[[125 127 119 127]
 [143 126 131 123]
 [116 125 124 127]
 [112 138 129 149]]
|
[[125 127]
 [143 126]
 [116 125]]

[[106 124 122 110 137]
 [125 130 127 129 128]
 [130 147 144 129 127]]
|
[[106 124]
 [125 130]
 [130 147]]

[[128 129 131]
 [137 132 101]
 [126 129 129]
 [149 131 131]]
|
[[128 129]
 [137 132]
 [126 129]]

[[132 146]
 [130 121]
 [138 118]
 [135 150]
 [117 120]]
|
[[132 146]
 [130 121]
 [138 118]]

[[138 129 152]
 [124 128 115]
 [109 120 126]
 [125 138 130]
 [150 144 141]]
|
[[138 129]
 [124 128]
 [109 120]]

[[128 141 130 127 143]
 [128 131 127 114 126]
 [128 129 127 105 124]]
|
[[128 141]
 [128 131]
 [128 129]]

[[144 107 117]
 [137 137 122]
 [133 121 125]
 [152 100 113]]
|
[[144 107]
 [137 137]
 [133 121]]

[[107 110]
 [150 115]
 [132 145]
 [111 111]]
|
[[107 110]
 [150 115]
 [132 145]]

[[115 154 147 124]
 [120 135 153 127]
 [146 145 115 116]
 [142 155 152 127]]
|
[[115 154]
 [120 135]
 [146 145]]
---
[[130 121 138 156 137 121 133 128 127 124 125 120 133 126 128 126]
 [116 144 125 153 123 118 126 134 133 125 148 130 128 124 146 125]
 [119 124 112 128 130 131 135 116 124 121 130 123 129 124 122 132]
 [121 111 132 137 132 124 127 131 127 143 136 126 128 136 122 126]
 [121 132 134 142 135 135 126 123 124 137 118 128 136 126 130 127]]
|
[[128 126 130 121 138 156 137 121 133 128 127 124 125 120 133 126]
 [146 125 116 144 125 153 123 118 126 134 133 125 148 130 128 124]
 [122 132 119 124 112 128 130 131 135 116 124 121 130 123 129 124]
 [122 126 121 111 132 137 132 124 127 131 127 143 136 126 128 136]
 [130 127 121 132 134 142 135 135 126 123 124 137 118 128 136 126]]

[[125 131 129 124 132 129]
 [135 133 131 119 115 133]
 [124 119 134 130 145 136]
 [118 122 132 127 152 131]
 [136 133 128 133 116 121]
 [126 130 134 116 124 141]]
|
[[132 129 125 131 129 124]
 [115 133 135 133 131 119]
 [145 136 124 119 134 130]
 [152 131 118 122 132 127]
 [116 121 136 133 128 133]
 [124 141 126 130 134 116]]

[[129 126 130 110 128]
 [128 127 127 126 128]
 [128 124 126 125 128]
 [128 131 124 123 128]
 [128 127 130 118 128]
 [129 121 132 108 128]
 [128 127 131 102 128]
 [128 125 144 125 128]
 [128 125 130 108 128]
 [129 127 129 107 128]]
|
[[110 128 129 126 130]
 [126 128 128 127 127]
 [125 128 128 124 126]
 [123 128 128 131 124]
 [118 128 128 127 130]
 [108 128 129 121 132]
 [102 128 128 127 131]
 [125 128 128 125 144]
 [108 128 128 125 130]
 [107 128 129 127 129]]

[[123 121 112 129 132 117 126 136 102 144 106]
 [129 124 110 127 132 115 122 137 100 127 104]
 [108 150 132 110 127 107 120 117 130 141 135]
 [112 118 127 112 114 115 132 115 150 141 113]]
|
[[144 106 123 121 112 129 132 117 126 136 102]
 [127 104 129 124 110 127 132 115 122 137 100]
 [141 135 108 150 132 110 127 107 120 117 130]
 [141 113 112 118 127 112 114 115 132 115 150]]

[[138 127 123 121 120 131 121 122 137 112 122 105 121 141 123 143]
 [129 126 129 134 126 132 130 128 129 122 133 109 131 126 130 138]
 [115 125 132 127 126 134 126 125 115 123 124 121 125 115 127 126]
 [141 131 123 118 117 121 118 121 140 138 123 134 117 139 118 125]
 [128 135 133 134 137 119 135 136 127 143 130 147 136 128 135 112]
 [127 125 120 114 111 117 116 110 127 145 122 145 115 126 114 117]]
|
[[123 143 138 127 123 121 120 131 121 122 137 112 122 105 121 141]
 [130 138 129 126 129 134 126 132 130 128 129 122 133 109 131 126]
 [127 126 115 125 132 127 126 134 126 125 115 123 124 121 125 115]
 [118 125 141 131 123 118 117 121 118 121 140 138 123 134 117 139]
 [135 112 128 135 133 134 137 119 135 136 127 143 130 147 136 128]
 [114 117 127 125 120 114 111 117 116 110 127 145 122 145 115 126]]

[[143 124 119]
 [130 109 122]
 [114 107 138]
 [153 112 116]]
|
[[124 119 143]
 [109 122 130]
 [107 138 114]
 [112 116 153]]

[[137 116 114 100 129]
 [146 120 136 135 109]]
|
[[100 129 137 116 114]
 [135 109 146 120 136]]

[[115 138 126 132 133 131 127 123 125 133 125]
 [146 122 123 130 130 122 129 124 123 125 123]
 [126 136 122 133 134 127 125 121 120 131 122]
 [107 133 133 125 125 134 128 133 135 131 133]
 [120 139 128 123 124 129 125 127 127 132 128]
 [132 134 130 120 119 128 127 131 131 128 131]
 [126 119 132 126 124 130 130 134 136 124 133]]
|
[[133 125 115 138 126 132 133 131 127 123 125]
 [125 123 146 122 123 130 130 122 129 124 123]
 [131 122 126 136 122 133 134 127 125 121 120]
 [131 133 107 133 133 125 125 134 128 133 135]
 [132 128 120 139 128 123 124 129 125 127 127]
 [128 131 132 134 130 120 119 128 127 131 131]
 [124 133 126 119 132 126 124 130 130 134 136]]
---
[[128 156 132 128]
 [128 154 131 128]]
|
[128 154]

[[137 144 104]
 [141 119 139]
 [132 123 131]]
|
[137 119 131]

[[127 132]
 [129 123]
 [133 113]
 [134 108]
 [121 149]]
|
[127 123]

[[130 120 122 125]
 [105 128 142 137]
 [126 112 127 122]
 [141 126 113 122]
 [133 115 123 116]]
|
[130 128 127 122]

[[134 130 121 130]
 [119 137 103 146]
 [124 128 121 142]
 [130 135 142 112]]
|
[134 137 121 112]

[[150 112 139 149 103]
 [105 103 129 130 149]
 [102 104 139 109 120]
 [121 144 134 117 132]]
|
[150 103 139 117]

[[107 113 140]
 [107 116 138]
 [117 123 124]
 [131 135 124]
 [134 143 124]]
|
[107 116 124]

[[128 128 126 130 112]
 [132 128 126 153 129]
 [125 129 124 125 113]
 [131 128 129 132 156]
 [131 128 132 128 103]]
|
[128 128 124 132 103]

[[123 127 122]
 [107 101 128]
 [131 137 128]]
|
[123 101 128]
---
[[128 147]
 [149 123]]
|
[147 149]

[[155 129]
 [130 134]
 [136 130]]
|
[129 130]

[[142 125 106 122 121]
 [126 125 138 106 109]
 [126 128 124 138 136]]
|
[121 106 124]

[[135 134 125 152 133]
 [140 139 147 130 137]
 [143 127 113 139 115]]
|
[133 130 113]

[[124 107 131]
 [123 128 121]
 [129 100 125]
 [126 129 115]
 [129 127 127]]
|
[131 128 129]

[[145 112 136 125]
 [145 112 136 125]
 [148 117 125 128]
 [143 109 141 124]
 [138 101 157 120]]
|
[125 136 117 143]
---
[[104 153 142 140]
 [139 112 103 148]
 [101 150 135 147]
 [107 124 125 112]
 [118 152 147 120]
 [124 125 152 149]
 [137 126 150 119]
 [131 109 152 141]
 [105 112 121 145]
 [132 110 110 145]]
|
[[132 110 110 145]
 [105 112 121 145]
 [131 109 152 141]
 [137 126 150 119]
 [124 125 152 149]
 [118 152 147 120]
 [107 124 125 112]
 [101 150 135 147]
 [139 112 103 148]
 [104 153 142 140]]

[[131 131 129 131 134 125 126 124 134]
 [130 127 129 130 132 123 125 124 133]
 [137 127 133 135 144 110 116 114 149]
 [130 130 129 130 131 126 127 126 132]
 [125 128 117 141 145 117 122 116 140]
 [128 135 121 140 145 122 125 119 140]
 [127 128 122 135 137 123 125 122 134]
 [135 129 133 134 141 116 120 118 145]
 [130 129 129 130 132 125 126 125 133]]
|
[[130 129 129 130 132 125 126 125 133]
 [135 129 133 134 141 116 120 118 145]
 [127 128 122 135 137 123 125 122 134]
 [128 135 121 140 145 122 125 119 140]
 [125 128 117 141 145 117 122 116 140]
 [130 130 129 130 131 126 127 126 132]
 [137 127 133 135 144 110 116 114 149]
 [130 127 129 130 132 123 125 124 133]
 [131 131 129 131 134 125 126 124 134]]

[[111 146 127 108 129 111 111 109 147 131 112 108 119 132 111]
 [148 111 117 145 147 146 139 144 106 148 147 147 130 147 145]
 [139 108 110 124 108 137 143 144 122 110 110 134 147 112 136]]
|
[[139 108 110 124 108 137 143 144 122 110 110 134 147 112 136]
 [148 111 117 145 147 146 139 144 106 148 147 147 130 147 145]
 [111 146 127 108 129 111 111 109 147 131 112 108 119 132 111]]

[[135 138 142 143 140 134 126 119 114 113 115 121 129 137 142 144]
 [106 134 133 124 122 130 135 129 121 124 133 134 125 121 128 135]
 [113 137 142 133 119 115 124 137 142 132 119 115 124 138 141 132]
 [125 127 135 134 126 120 124 132 136 130 122 121 128 135 134 126]
 [134 116 126 140 131 117 124 139 133 117 122 138 135 118 121 137]]
|
[[134 116 126 140 131 117 124 139 133 117 122 138 135 118 121 137]
 [125 127 135 134 126 120 124 132 136 130 122 121 128 135 134 126]
 [113 137 142 133 119 115 124 137 142 132 119 115 124 138 141 132]
 [106 134 133 124 122 130 135 129 121 124 133 134 125 121 128 135]
 [135 138 142 143 140 134 126 119 114 113 115 121 129 137 142 144]]

[[129 135 127 128 133 133]
 [132 135 125 134 137 117]
 [128 127 126 151 134 123]
 [128 133 126 131 132 133]
 [129 134 126 128 131 133]
 [128 129 125 134 125 121]
 [127 130 130 126 132 121]
 [128 132 127 126 131 123]]
|
[[128 132 127 126 131 123]
 [127 130 130 126 132 121]
 [128 129 125 134 125 121]
 [129 134 126 128 131 133]
 [128 133 126 131 132 133]
 [128 127 126 151 134 123]
 [132 135 125 134 137 117]
 [129 135 127 128 133 133]]

[[121 111 150]
 [155 154 101]
 [117 137 126]
 [148 119 154]
 [136 131 152]
 [128 125 110]
 [142 111 152]]
|
[[142 111 152]
 [128 125 110]
 [136 131 152]
 [148 119 154]
 [117 137 126]
 [155 154 101]
 [121 111 150]]

[[148 144 102 111 138 132 155 122]
 [103 142 156 158 153 133 103 134]
 [130 102 140 131 114 112 120 141]]
|
[[130 102 140 131 114 112 120 141]
 [103 142 156 158 153 133 103 134]
 [148 144 102 111 138 132 155 122]]
